In the rows, 128 means zero.
Families of rows that turns and mirrors carry onto each other, the same ones carrying the whole set onto itself: the rest of each named row's family, in list order
3 families of 6 rows
zet: [146 142 125 153 119 130 122 147 126 132 123 126 126 122 120 131  68 159
  87 142 142 130]
momez: [135 105 160 104 147 104 127 139 145 126 100 113 150 152 124 119 134 120
 150 133 146 107]
tadub: [148 118 117 145 119 120 112 128 137 139 120 133 120 130 127 127  60 151
  89 126 139 114]
deg: [143 118 121 148 122 126 111 129 137 142 117 136 122 121 120 124  54 153
  96 130 142 119]
buno: [134 119 162 113 147 123 132 154 114 126 104 111 166 138 106 115 135 119
 150 129 139 106]
razoz: [125 109 164 109 154 111 126 141 145 129  98 116 153 137 116 117 126 125
 159 139 143 116]
Lenof: [154 126 126 157 114 132 116 144 126 133 118 132 134 120 112 126  63 159
  94 139 158 123]
savaf: [143 127 123 151 111 123 128 154 119 126 124 117 129 112 128 131  63 156
  90 139 135 132]
zafi: [134 102 157 105 140 109 132 141 133 125 101 117 147 148 119 120 135 108
 147 116 136 104]
Natu: [139 127 119 147 125 124 114 130 138 139 120 132 117 124 127 128  58 153
  90 131 133 122]
pepus: [119 119 157 106 151 112 136 145 133 126 103 114 142 141 121 123 136 110
 147 122 122 115]
Notik: [151 112 125 153 106 123 124 151 118 127 120 123 137 110 120 125  59 155
  96 134 149 125]
Gol: [122 106 163 111 149 116 131 142 132 130  97 122 151 130 111 116 128 112
 158 122 135 114]
Vemu: [125 120 159 104 155 107 132 143 145 127 103 109 144 146 126 122 135 123
 149 139 133 117]
zupi: [156 116 120 148 102 117 126 151 120 123 125 117 129 125 132 130  67 154
  85 131 144 121]
debev: [131 127 159 111 150 120 136 157 116 125 107 108 161 142 111 119 139 118
 143 131 131 108]
fel: [162 130 121 151 109 123 119 144 126 130 123 126 127 136 123 131  73 156
  83 134 152 118]
meraz: [140 118 157 110 143 118 134 154 114 123 106 109 163 149 111 118 140 117
 143 126 138 102]

Which other rows belong to the same family as Gol? zet, Lenof, zafi, pepus, fel
Which other rows belong to the same family as savaf? momez, razoz, Notik, Vemu, zupi
Which other rows belong to the same family as Natu? tadub, deg, buno, debev, meraz

Families of rows that turns and mirrors carry onto each other, the same ones carrying the whole set onto itself: the rest of each named row's family, in list order
4 families of 8 rows
nud: [136 114 150 129 152  91 126 118 121 150 119 122]
Fofe: [144 153 142  97 132  77 126 100 127 121 115 125]
Sibi: [140 159 145 151 111 116 142 103 109 150 138 141]
votik: [161 152 121 111 131 133 108 104 136 125 117  95]
Lito: [139 109 150 129 140  96 142 117 119 153 134 123]
Sop: [136 153 110 131  97 122 134 111 154 136 135 116]
lefu: [149 143 135  92 119 105 110 138  97 147 136 123]
lom: [127 121 146 124 152 107 144 116 114 162 119 123]
soz: [135 146 119 113  94 115 139 115 161 135 128 124]
nebe: [162 153 136 108 124 127 121  89 132 123 119  90]
Voru: [126 149 160 129  91 130 126 112 137 151  97 110]
kan: [142 160 142 146 113 130 128  99 117 151 138 148]
faz: [128 161 156 127  99 126 125 104 129 158 100  95]
bir: [156 132 129  87 133 116 128 135 104 149 132 115]
dapu: [131 110 154 122 147 107 131 113 122 157 128 130]
fum: [131 154 129 151 113 129 125  98 107 147 136 139]
vonu: [158 150 134 108 133  75 130 103 130 125 105 119]
luten: [143 158 128  95 119  72 125 110 130 131 118 116]
sef: [144 129 155 146 112 114 112 145 124 133 106 133]
kotas: [134 136 144 152 117 114 116 144 112 129 100 126]
Guma: [135 170 166 125 108 130 133 107 136 151 102 105]
Tifas: [148 146 128  87 131 113 115 142 106 154 117 119]
mizu: [130 159 154 122 103 136 114 110 134 163  97 107]
Venol: [147 152 140 104 122  72 134  97 121 125 125 116]
dol: [138 138 146 139 116 117 115 143 101 128 110 142]
ropeg: [135 136 144 142 126 122 102 139 113 130  99 132]
tabi: [147 145 126 106 133 133 122 105 132 121 134  87]
lan: [139 143 115 116  83 107 130 110 152 147 124 118]
daz: [154 144 127  97 124 104 124 145  97 156 126 116]
tapo: [131 142 123 125  91 109 148 110 153 134 134 114]
lateg: [136 158 146 151 122 126 131 103 113 167 133 136]
vamon: [162 144 121 115 128 125 116 102 127 127 127  83]

Which other rows belong to the same family as dapu? Fofe, soz, kan, faz, kotas, daz, vamon
Which other rows belong to the same family as nud? Sop, nebe, Voru, bir, luten, dol, lateg
Which other rows belong to the same family as vonu? lefu, lom, fum, sef, Guma, tabi, lan

Families of rows that turns and mirrors carry onto each other, the same ones carrying the whole set onto itself: the rest of each named row's family, in list order
5 families of 6 rows
pumu: [141  99 115 119 129 122 117 124 121 151 100]
Terat: [ 89 114 170 125 143 108 124 124 113 138 115]
sof: [115 101 173 153 148  97 124 131 131 146 116]
mebe: [132 119 152 144 145 133  90 156 151 139 133]
ligok: [107  95 159 141 126 101  83 108 134 140 113]
zed: [120 114 129 127 167 107  69 129 146 156 120]
val: [111 115 159 139 141 108 145 139 119 141 110]
vabep: [140  96 136 126 157 101  84 142 134 153  96]
Fedon: [120  99 114 113 164 117 123 110 111 150 107]
Kopo: [109 115 148 130 123 106  95  92 131 150 134]
vidu: [123 110 152 133 153 126  83 154 135 120 147]
Paba: [135 102 146 136 132 132  90 143 141 108 117]
Fuf: [145 124 117 119 150 119 132 121 128 155 116]
mel: [129  98 114 124 164 121  75 125 126 158 118]
fosum: [102 114 122 123 147 120 115 148 115 105 122]
kaz: [113 124 156 144 149  91 133 116 131 154 135]
regeb: [113 111 133 116 156 104  97 122 134  95 125]
dabak: [116 113 116 114 138 120 130 112 115 137  98]
koz: [119 130 125 128 154 113 119 115 137 105 142]
Tiba: [140 119 141 148 137 137 111 145 140 119 139]
vuzad: [140 115 130 125 181  99  94 130 136 156 114]
Naf: [115 105 123 126 163 124 124 128 110 154  90]
paza: [105 105 167 129 135 116 138 119 114 145 129]
rur: [109 121 142 125 139 135  88 147 144 126 149]
Fen: [101 119 132 124 166  95 120 131 124 107 116]
pila: [112 109 131 126 165 111 123 147 120 106 138]
Zorun: [124 109 113 132 165 131  88 139 138 166 120]
lum: [113 113 145 135 121 132  82 107 144 156 127]
Ros: [ 99 114 164 133 148 126  92 111 141 168 128]
fuga: [115 100 168 139 132 131  92 111 127 163 130]

Which other rows belong to the same family as Kopo? pumu, sof, regeb, Tiba, vuzad
Which other rows belong to the same family as rur? Terat, fosum, Naf, Zorun, Ros
Which other rows belong to the same family as Fen? mebe, zed, val, dabak, lum

